One vector is turned by the same rotation once a tick. Each row is the vector after some number of ticks, and that number follows the row.
The counts run from 0 to 128.
[145 125 101 177 115 124 158  96 107 119 117 146 118 162 131 145 178 160
 132 185 136 162 141 171 160 172 171 124 126 154 110 103 131 145] | 91
[152 127 104 139 124 111 180  93 128  97 164 127 145 154  87 154 138 177
 153 170  97 192 106 170 140  99 106 125 123 111 135 116 145 121] | 75
[129 102 122 131 173 112 141 125 132 134 119 114 111 135 135 166 141 132
 119 183  88 139 149 185 164 149 150 100  86 130 158 152 134 187] | 46
[171 146  98 120 132 118 116 121 156 112 105  97 134 153 153 159 135 141
 131 147  84 147 130 214 164 129 119 152 128 120 129 116 128 123] | 105
[170  84 136 108 123 125 155 101  77 152 113 136 134 160 109 124 134 213
 126 180 119 146 119 167 115 101 125 111 109 131 159 131 154 141] | 67
[144 121  99 149  91  89 150 125 119 114 108 144 129 146 122 158 152 180
 152 153  87 155 117 192 130 106 123 112 144 124 144 144 162 152] | 20
[140 127  97 104 154 113 131  87 141 153 122 104 118 158 114 169 123 168
 141 175  88 141 100 143 185 147 139 128  91 112 113 143 166 120] | 0
[153 137 126 162  89 131 138 115 102 145 100 128 138 158 122 151 128 197
 159 159 129 143 110 220 119 111 140 115 147 135 141 124 136 173] | 17
[149 174 131 149 159 127 172  57 144 146 135 130 134 149 117 138 135 163
 133 167 160 144 144 180 151 149 142 176 138 119  98 100 125 115] | 84
[177 121 123 114 147 139 102 104 150 142  80 118 105 146 145 167 131 147
 120 153  88 103 138 196 155 133 110 192 135 117 141 138 165 155] | 108
[147 154 135 127 151 155 129  79 125 178 100 120 135 155 124 149 140 185
 131 178 129 100 128 177 148 141 154 163 125 143  96 148 151 137] | 6
[160 116  89 165 113 111 129 117 128 142  93 101 112 170 141 140 128 151
 129 156 109 155 110 189 155 140 150  94 113 128 145 119 141 169] | 98
[142 114  99 175 133 119 150  99 114 154 110 146 115 157 131 154 163 155
 112 178 144 130 157 166 148 172 173 138 133 146 114 118 137 187] | 92
[111 107 143 125 120 132 164 112  96 107 107 158 122 120 111 175 161 179
 161 177  92 154 127 186 139 112 131  94 109 116 137 120 149 149] | 122
[175  93 140 123 135 144 164 133  92 108 139 139 158 151 121 149 171 178
 129 194 122 130 160 175 122 113 108 161 119 168 116 135 110 125] | 65
[167 159 126 137 114  96 148  97 155 109 102 130 112 132 148 142 136 166
 145 140 131 166 134 211 142 118 122 154 142  88 135  99 151 115] | 28
[155  98 107 112 134 112 182 128 103 116 155 122 164 149 106 144 148 183
 145 180  82 172 147 180 115 104 107 120 109 139 138 127 116 134] | 70
[186  92 159  87 154 119 128 111  96 150  99 112 136 149 140 127 151 196
 105 178 119 115 147 161 142 108 125 138  98 142 139 156 143 125] | 62
[155 105 157 130 131 148 154 101  83 145 134 120 140 170  97 149 118 200
 127 175 146 148 121 183 120  96 105 123 119 142 148 131 116 157] | 68
[156 141 103 166 127 152 120 130 149 115 131  96 137 173 143 158 135 130
 131 152 102 158 116 221 165 154 138 145 134 153 130 123 108 172] | 100
[157 128 109 124 158  89 179  75 158 159 143  96 134 152 109 133 101 186
 139 161 107 153 112 173 132 114 116 138 106 102 138 120 136 124] | 78
[123 115 145 148 138 154 145 117 109  92 118 125 115 137 145 168 145 133
 143 162 117 195 147 197 168 151 143  92 107 129 148 100 108 149] | 44
[160 137 116 179 112 150 118 115 128 132 104 100 127 175 132 155 124 143
 138 149 120 164 105 213 172 128 152 105 140 138 147 114 131 164] | 99
[159 142 118 161 127 148 117 103 145 125  99 116 105 161 134 163 121 146
 123 143 108 137 103 205 178 123 125 132 141 114 149 143 165 168] | 103
[135 108 135 112 142 112 156 124 113 113  96 129 117 132 158 140 169 136
 142 162 118 179 172 194 141 157 147 109 101 123 131  76 109 132] | 39
[139 105 154 128 144 106 156  83 109 126  84 163  85 137 162 153 157 168
 126 153 141 157 167 163 153 143 141 125 112  93 144  92 163 153] | 36
[126  91 132  80 127 116 139 112  96 130  87 148 122 114 147 165 174 183
 153 172  82 126 162 171 126 121 112 135 104 130 130 114 144 142] | 117
[150 121 116 127 140  86 155  92 165 103 107 148 105 113 147 151 159 154
 129 161 111 125 164 196 144 133 107 186 138 107 125 118 160 143] | 30
[155 124 130 113 147 114 160  97 135 106 110 143 124 126 158 149 172 145
 126 160 126 138 194 190 141 156 119 175 124 109 121  85 121 125] | 34
[149 133  94 140 143  75 181  80 123 135 117 139 123 155 136 135 169 169
 132 177 130 151 148 145 152 158 163 142 121 117  92 109 151  99] | 86
[143 132 114 123 133 104 147 116 103 182  87 121 149 150 139 140 145 195
 127 188 121  99 146 189 125 143 160 150 113 164 107 144 142 147] | 11
[151 148 103 106 133 120 142  84 128 136 106 120 141 144 128 151 163 176
 147 184  89 136 109 161 182 140 147 132 104 130  90 138 159  87] | 4
[156 144 103 182 102 141 145 134 114 112 116 127 130 159 143 151 157 162
 140 162 130 177 130 192 157 157 154 112 132 152 131  96 112 155] | 95
[131 102 147 121 167 123 149 108 126 147 100 112 112 133 161 161 125 144
 123 175 122 148 171 195 137 148 142 110 102 132 159 107 116 182] | 42
